Here is a table of points, one per row:
c(-1.376, -0.652, 0.730, -0.653, 0.489, 0.403, 0.398, -0.181, -0.587, 0.983, 1.266, 0.046, -0.727, -1.017, 1.263, -1.573, -1.391, 1.310, -0.019, -0.441, 1.008, 0.264, -1.107, 0.419)
c(-0.382, -1.703, 0.161, -0.561, 0.474, 0.194, 0.628, 1.246, -0.108, -0.618, -0.699, -0.562, -0.550, -1.133, 0.926, -2.884, 0.895, 0.084, 0.387, -0.748, 1.374, -0.070, -0.728, 0.361)
c(-2.100, -0.556, 1.042, -2.222, 0.468, 0.345, -0.804, 1.463, 1.003, 1.266, 1.420, -1.725, 0.032, 0.032, 0.081, -0.561, -0.993, -0.137, 1.919, 1.422, 0.739, -0.815, 2.229, -2.503)
c(-0.599, 0.333, 0.905, -0.112, 0.180, 0.672, 0.028, 0.234, -0.716, -1.586, 0.770, -0.135, -0.001, 0.003, 0.119, 1.063, 0.429, 0.923, 0.068, -0.654, -0.902, 0.743, 0.284, -0.192)
c(-1.396, 1.352, -1.973, 0.208, -0.572, -0.083, -1.034, -1.444, -0.830, -0.458, -0.153, -0.541, 0.292, 0.259, 0.077, -1.185, 0.223, 0.620, -1.798, -1.359, -1.260, 0.614, 0.854, -0.493)
c(-0.624, 0.938, 0.030, -0.731, -0.507, -1.221, -0.089, -0.254, -0.505, 0.727, -1.511, -0.388, -1.147, 0.107, -1.605, -0.077, -1.177, -1.433, -0.142, 1.558, -1.258, 1.518, 0.188, 0.419)
c(-1.478, 0.876, -1.331, 0.349, 0.671, 0.168, -0.082, -0.928, 0.407, -1.112, -0.162, -0.304, 0.208, 0.373, 0.638, 0.148, 1.039, 1.229, -0.373, -0.693, -0.641, 0.575, 1.255, 0.361)
c(-0.377, -1.945, 0.653, -0.610, 0.044, 0.627, -0.037, 1.058, -0.888, -0.003, -1.000, -0.152, -0.841, -0.947, 0.408, -2.473, 0.728, 0.788, -0.064, -0.713, 1.259, -0.151, -0.443, 0.156)
c(-0.101, -0.563, 0.062, -0.241, 0.352, 0.212, -0.115, -0.454, 0.086, -1.372, 0.657, -0.564, 0.536, 0.126, 0.195, 0.703, 0.844, 0.287, -0.260, -0.068, 0.047, 0.356, 0.146, 0.036)
c(0.753, 1.093, -0.578, -1.562, 2.243, -1.481, -1.206, 0.504, 2.907, 1.512, -0.786, 3.374, 1.212, -1.343, -0.346, -1.540, 2.424, 1.138, 0.854, 0.693, -1.855, 0.755, -1.844, -2.721)
c(0.118, -1.780, 0.441, -1.212, 2.039, 1.900, 0.190, -0.708, 2.819, -0.552, -1.442, 0.592, -3.137, -1.054, -0.829, 1.036, -1.351, -1.372, -2.485, -0.314, -2.129, -1.419, 2.079, 1.267)
c(-0.282, -0.805, -0.404, 0.395, 0.757, -0.114, 0.500, -0.764, 0.439, -0.847, 0.674, -0.267, 0.291, 0.251, 0.368, 0.083, 1.261, 0.213, 0.112, -0.327, 0.202, 0.222, 0.648, 0.466)
c(-0.552, -0.385, -0.043, -0.101, 0.404, -0.178, 0.342, -0.191, -0.027, -1.055, 1.136, -0.437, 0.389, -0.019, 0.366, 0.446, 0.713, 0.565, -0.279, -0.474, -0.159, 0.614, 0.043, 0.427)
c(-0.281, 0.094, 1.481, 0.230, 0.634, -0.290, -0.261, 1.402, -0.685, -1.175, 1.389, 0.705, 0.167, -0.100, -1.223, 0.968, -0.560, 1.424, -0.378, -0.777, -0.644, -0.309, -0.698, 0.044)
c(1.964, 0.370, 0.511, -0.458, -0.779, -0.750, 1.668, -0.687, 0.323, -0.198, -0.922, -0.680, 0.559, -0.966, -0.757, 0.008, -0.369, 1.303, 0.193, 0.835, -0.112, -0.156, 0.558, -0.009)
c(1.137, 0.446, 0.104, -0.029, 0.801, 0.212, 0.164, -0.567, -0.030, 0.571, 0.917, -0.530, 0.393, 0.521, 0.381, 0.265, -0.030, -0.967, 0.153, 0.345, 1.277, -0.061, 0.225, -0.135)
c(1.062, 0.550, 0.038, 0.380, 0.486, 0.001, -0.295, -0.357, -0.134, 1.079, 0.207, 0.385, 0.236, 0.553, 0.495, 0.420, 0.240, -0.924, 0.272, -0.295, 0.791, 0.097, 0.676, 0.302)
c(1.216, -2.660, -1.965, 1.647, -0.305, -1.684, -0.840, 0.912, -0.403, -0.993, 0.770, 1.733, 0.162, 0.988, 2.994, -1.164, -2.763, 0.602, -0.494, 2.162, -1.841, -0.738, 1.600, -0.510)
c(-1.105, 1.012, -0.026, 1.044, 0.250, -0.452, -0.214, 1.602, -0.058, -1.047, 0.523, 0.496, 0.712, 0.394, -1.298, -0.061, -0.895, 0.037, -0.038, -0.887, -0.417, 1.048, 0.175, 0.461)
c(1.100, 1.139, 1.630, 2.219, -2.117, 1.097, -0.851, 2.923, 3.060, 1.226, 0.969, -1.205, -1.492, 1.666, 0.414, -1.248, 1.537, 1.307, -3.512, 1.739, -0.026, 1.170, 0.086, 0.121)
c(-0.850, 0.023, -1.276, 0.385, 1.050, -0.226, 0.164, -0.925, 0.517, -1.174, 0.214, -0.529, 0.569, 0.465, 0.411, -0.084, 1.051, 0.526, -0.539, -0.069, 0.118, 0.337, 0.671, 0.634)
c(0.766, -0.736, 0.244, -0.393, -0.576, -0.282, -1.184, -0.248, -0.007, 0.943, 0.978, 0.424, 0.318, 0.008, 0.023, 0.446, 0.625, -1.818, -0.053, -0.356, 0.305, 0.089, 0.139, 0.463)
c(-0.607, -0.602, -0.817, -0.130, 0.740, -0.288, -0.432, -1.010, 0.502, -1.307, 0.558, -0.519, 0.754, 0.188, -0.087, 0.220, 0.956, 0.216, -0.736, 0.328, 0.426, 0.173, 0.136, 0.521)
c(1.101, -1.215, 0.333, 0.076, 0.003, 0.114, -0.606, -0.716, 0.054, 0.304, 0.563, 0.039, 0.428, 0.407, -0.036, 0.411, 0.502, -1.590, 0.163, -0.317, 0.358, 0.261, -0.250, 0.159)
c(-0.039, 0.764, -0.925, 1.147, -0.973, 0.449, -0.632, -2.104, -1.276, -0.841, 0.260, -1.248, 0.079, 0.270, 0.389, -2.283, -0.765, -0.318, -1.031, -1.088, -1.363, 0.025, 1.348, -4.405)
c(0.086, 0.109, -2.022, 1.988, -1.830, -0.346, -2.197, -1.156, 2.651, -0.154, -0.597, -1.257, -2.615, -2.023, 1.018, 2.258, -1.460, 0.910, 1.884, -1.074, 1.369, -0.804, -2.439, -1.166)
c(-0.824, 0.937, 0.275, 1.854, 0.914, 0.039, -0.115, 1.384, 0.404, -1.560, 0.624, 0.097, 0.700, 0.673, -2.908, -0.947, -1.908, -0.813, 0.506, 0.117, 0.618, -0.404, -0.110, -0.426)
c(0.313, 1.441, -0.102, -0.370, 0.783, 0.149, -0.057, -0.549, -0.679, 1.478, 1.085, 0.500, -0.160, -0.022, 0.973, -0.317, -0.542, -0.004, -0.182, -0.119, 0.732, -0.118, 0.121, 0.695)
c(-0.620, 1.040, -1.221, 0.169, -0.182, 0.410, 0.822, 1.648, 0.954, -1.063, 1.751, 0.179, 0.550, 0.326, -1.840, -1.015, -0.889, -0.352, 1.190, -0.956, -0.230, -1.099, -0.060, 1.387)
c(0.669, 1.073, 0.760, -0.502, 0.318, 0.831, -0.495, -0.487, -0.457, 0.783, 0.747, 0.257, -0.149, 0.208, 0.585, 0.914, -0.180, -0.527, 0.448, -0.151, 0.329, 0.057, 0.372, -0.147)
c(-1.073, 0.324, -0.527, -0.668, -1.197, 0.946, 3.366, 0.540, 2.074, 0.770, -1.458, 1.838, 1.401, 0.788, 1.328, 0.874, -1.594, -1.950, -2.523, -2.442, 0.558, -1.512, -1.938, -2.360)
c(-0.611, 0.639, -1.018, 2.045, 0.644, 2.346, 0.640, 1.311, -1.497, 1.042, -0.358, -1.576, 1.518, -3.557, 1.363, 1.150, 1.196, -2.102, -0.724, 2.787, -1.972, -0.632, -1.769, 0.590)
c(0.939, -1.624, 0.326, 1.214, 0.539, -0.041, 0.598, -0.106, -0.023, 0.171, -0.196, -0.242, 0.462, 0.602, 0.165, 0.378, 1.236, -0.832, 0.955, -0.934, 0.222, 0.552, 0.554, -0.091)
c(1.154, 0.556, 0.028, 0.174, 0.732, 0.384, -0.301, -0.873, -0.268, 0.827, 0.105, -0.192, 0.451, 0.648, 0.109, 0.164, 0.206, -0.906, -0.109, 0.153, 1.155, -0.026, 0.295, 0.096)
c(0.074, 1.528, 0.630, -1.092, 0.240, 0.538, -0.731, -0.696, -0.786, 1.035, 1.483, 0.399, -0.276, -0.269, 0.766, 0.225, -0.902, 0.111, -0.422, 0.103, 0.595, -0.096, -0.412, 0.351)
c(-1.047, -1.605, -1.143, -2.105, 0.020, -1.283, 1.378, 0.101, -0.599, 1.800, -0.453, -2.530, -1.924, 2.958, -1.387, 1.169, -0.290, 0.268, -0.249, 1.134, -1.625, 1.369, -1.750, -0.523)
c(0.882, -1.725, 0.216, 0.867, 0.425, -0.441, -0.226, -1.003, -0.127, 0.425, 0.847, 0.362, 0.181, 0.015, -0.409, -0.097, 0.941, -1.322, -0.187, -0.386, 0.665, 0.131, -0.077, 0.163)
c(0.079, -0.824, 1.901, 0.704, 0.367, 0.037, -0.239, 0.800, -1.050, -0.577, 0.297, 0.431, -0.078, 0.016, -0.423, 1.291, 0.554, 0.662, 0.198, -1.339, -0.947, 0.422, -0.170, -0.372)
c(-3.129, 0.644, 1.898, 0.576, -1.369, -3.401, 0.598, -0.312, 0.126, 0.293, -1.187, -0.135, 0.209, 0.393, 1.188, 1.167, 1.566, -0.226, -0.192, 0.867, -0.202, -3.617, 0.798, 0.680)
c(1.665, 1.946, -1.913, -0.718, 1.710, -2.732, -0.692, 1.264, -1.184, -1.567, -1.244, -0.186, -2.560, -0.105, 0.434, 0.032, 0.057, -1.062, -0.457, -0.644, 1.552, -0.849, -1.713, 0.349)
c(-1.154, 0.375, 0.691, -0.907, 0.786, 0.781, -0.247, -0.736, -0.493, 0.779, 0.870, 0.450, -0.239, -0.599, 0.991, -0.426, -1.567, 1.481, -0.001, 0.160, 0.867, 0.177, -0.848, 0.549)
c(-0.077, 0.828, 0.840, -0.316, -1.134, -0.967, 0.947, -0.642, -0.099, 0.319, 0.032, 0.044, -1.135, -1.975, -1.308, -0.500, -1.285, -0.725, 0.428, 0.511, -0.885, 1.206, 0.444, 0.279)
c(0.763, -1.600, 0.791, -0.149, -0.035, -0.412, -1.192, -0.736, -0.409, -0.261, 0.617, 0.159, 0.637, 0.102, -0.248, 0.596, 0.623, -1.583, -0.436, -0.012, 0.081, 0.154, -0.571, -0.048)
c(0.198, -0.138, -2.480, -1.262, -3.051, 1.860, -1.127, 0.608, -0.503, 0.460, 1.242, 0.014, 0.558, 0.700, -1.704, -1.067, 1.261, 0.702, 1.124, -0.815, -1.434, -3.250, -0.421, 1.443)
c(-1.311, -0.805, -2.250, -0.311, -2.008, 1.104, 2.311, 0.885, -1.550, -0.554, 0.936, 3.334, -2.580, 0.264, -0.992, 1.445, 1.846, -0.152, 0.200, 2.542, 1.922, 0.835, 0.294, -2.228)
c(0.520, 1.556, -0.121, 0.557, 0.788, 0.661, 0.005, -0.370, -0.438, 1.587, -0.536, 0.527, 0.068, 0.812, 0.627, 0.473, -0.047, 0.409, 0.515, -0.385, 0.999, 0.218, 1.212, 0.500)
c(2.199, 0.412, 0.794, -1.193, -1.299, -0.287, 0.850, -0.950, 0.118, -0.851, -0.593, -0.380, 0.839, -0.863, -1.212, 0.503, -0.664, 1.524, -0.577, 1.526, 0.009, -0.875, -0.250, 0.030)
Along one direction, these points spread out more than along any other. Take the direction at right angles to it along which they spread out most. Go by this last direction. How far along it is each point below, from 0 to 99? The average is 50, and the first point in the table lies past the average. One standard deviation of the points above along it is 16.
c(0.886, -1.433, 0.126, 0.075, 0.044, -0.344, -0.610, -0.747, 0.075, 0.157, 0.781, 0.055, 0.609, 0.114, -0.158, 0.263, 0.631, -1.716, -0.075, -0.133, 0.554, 0.209, -0.199, 0.227) --> 67
c(-1.435, -0.582, 0.125, -0.202, -0.582, 0.835, -1.540, 0.119, -0.527, 1.424, -2.008, 0.912, 0.820, 0.058, -0.073, 0.034, -1.195, 1.252, -0.069, -0.369, 1.282, 0.937, 0.403, 0.870) --> 52
c(-0.869, 0.979, 1.965, 0.714, -0.711, 1.187, 0.608, -2.376, 0.724, -1.618, -1.306, 1.193, -0.840, 2.662, 1.451, -2.015, 0.505, -0.782, 2.050, 1.970, -1.784, 0.216, -2.662, 1.044) --> 48
c(0.155, -1.558, 1.229, 0.381, -0.508, -0.403, -0.572, 0.589, -0.542, 0.180, 0.464, 0.231, 0.145, -0.093, -0.011, 1.105, 0.946, -0.709, 0.425, -1.577, -0.842, 0.815, -0.064, -0.109) --> 57
c(1.525, 0.346, 0.200, -0.893, 0.567, 0.521, -0.215, -0.261, 0.035, -0.249, 0.512, -0.714, 1.005, 0.784, 0.774, 0.905, -0.470, -0.866, 0.498, 0.655, 0.738, -0.096, -0.066, -0.101) --> 68
c(0.565, 0.424, 0.091, 0.278, -0.708, -1.344, 1.669, -0.687, 0.213, 0.757, -0.664, -0.393, -0.312, -1.660, -0.919, -0.846, -0.554, 0.072, 0.452, 0.179, -0.399, 0.932, 0.793, 0.534) --> 53
c(1.532, 0.180, -0.031, -0.233, -1.116, -0.708, 1.926, 0.098, 0.880, 0.368, -1.252, -0.758, 0.521, -0.865, -0.171, 0.270, -0.458, 1.005, 1.401, 0.003, -0.731, 0.917, 0.784, 0.401) --> 52
c(1.294, 0.607, 0.391, -1.596, 0.122, 0.660, -0.757, 2.554, -1.277, -2.159, -2.371, -0.349, -1.507, -0.519, 0.778, -0.803, 1.553, -0.548, 0.686, -0.793, 0.484, -0.311, 0.114, -0.639) --> 56
c(0.490, 0.642, 1.159, -0.043, -0.987, -1.321, 0.636, -0.993, -0.005, -0.295, -1.103, -0.321, 0.656, -0.790, -1.087, 0.557, 0.419, 0.932, -1.238, 1.469, 0.612, -2.226, 0.280, -0.032) --> 52
c(-1.259, -1.830, -0.143, -0.507, -0.222, 0.856, -1.045, 0.804, -0.130, -0.474, -2.825, -0.029, 1.519, -0.080, -0.073, -1.167, -0.971, 0.440, 0.107, 0.403, 1.880, 0.945, -0.114, 0.772) --> 49
c(-0.188, -0.771, -0.569, -0.089, 0.518, 0.363, 0.023, -0.569, 0.596, -1.154, 0.252, -0.533, 0.698, 0.393, 0.209, 0.777, 1.056, 0.234, 0.277, -0.182, -0.019, 0.396, 0.496, 0.268) --> 51
c(-0.897, 0.663, 0.003, 0.035, 0.143, -0.497, -0.407, 1.110, -0.285, -1.530, 0.590, -0.173, 1.059, 0.319, -0.199, 0.692, -0.600, 0.559, -0.461, -0.536, -0.655, 1.362, -0.537, 0.518) --> 39
c(-0.212, 1.309, 0.438, -0.223, 0.225, 1.002, -0.852, -0.478, -0.735, 1.081, -0.899, 0.719, 0.287, 0.455, 0.555, 0.749, -1.148, 1.089, 0.036, -0.292, 0.878, 0.522, 0.462, 0.470) --> 61
c(0.839, 1.074, -0.046, -0.023, -0.032, 0.452, 0.144, 0.404, -0.111, 1.556, 0.292, 0.049, 0.036, 0.865, 1.149, 0.675, 0.114, -0.586, 1.021, -0.865, 0.319, 0.341, 1.045, 0.513) --> 64
c(0.916, 0.036, 0.115, -0.008, -1.145, -1.465, 1.398, -0.412, 0.343, 0.860, -0.379, 0.138, -0.154, -1.759, -0.629, -0.473, -0.472, 0.505, 0.633, -0.039, -0.821, 0.785, 0.606, 0.680) --> 53
c(-0.101, -0.561, -0.433, 2.714, 1.977, 0.686, 0.301, 1.116, -1.283, 1.642, -0.691, -0.131, 0.160, 0.991, -2.079, -0.076, -0.687, 1.593, 0.945, -0.039, -1.169, -2.724, -1.171, -0.814) --> 40
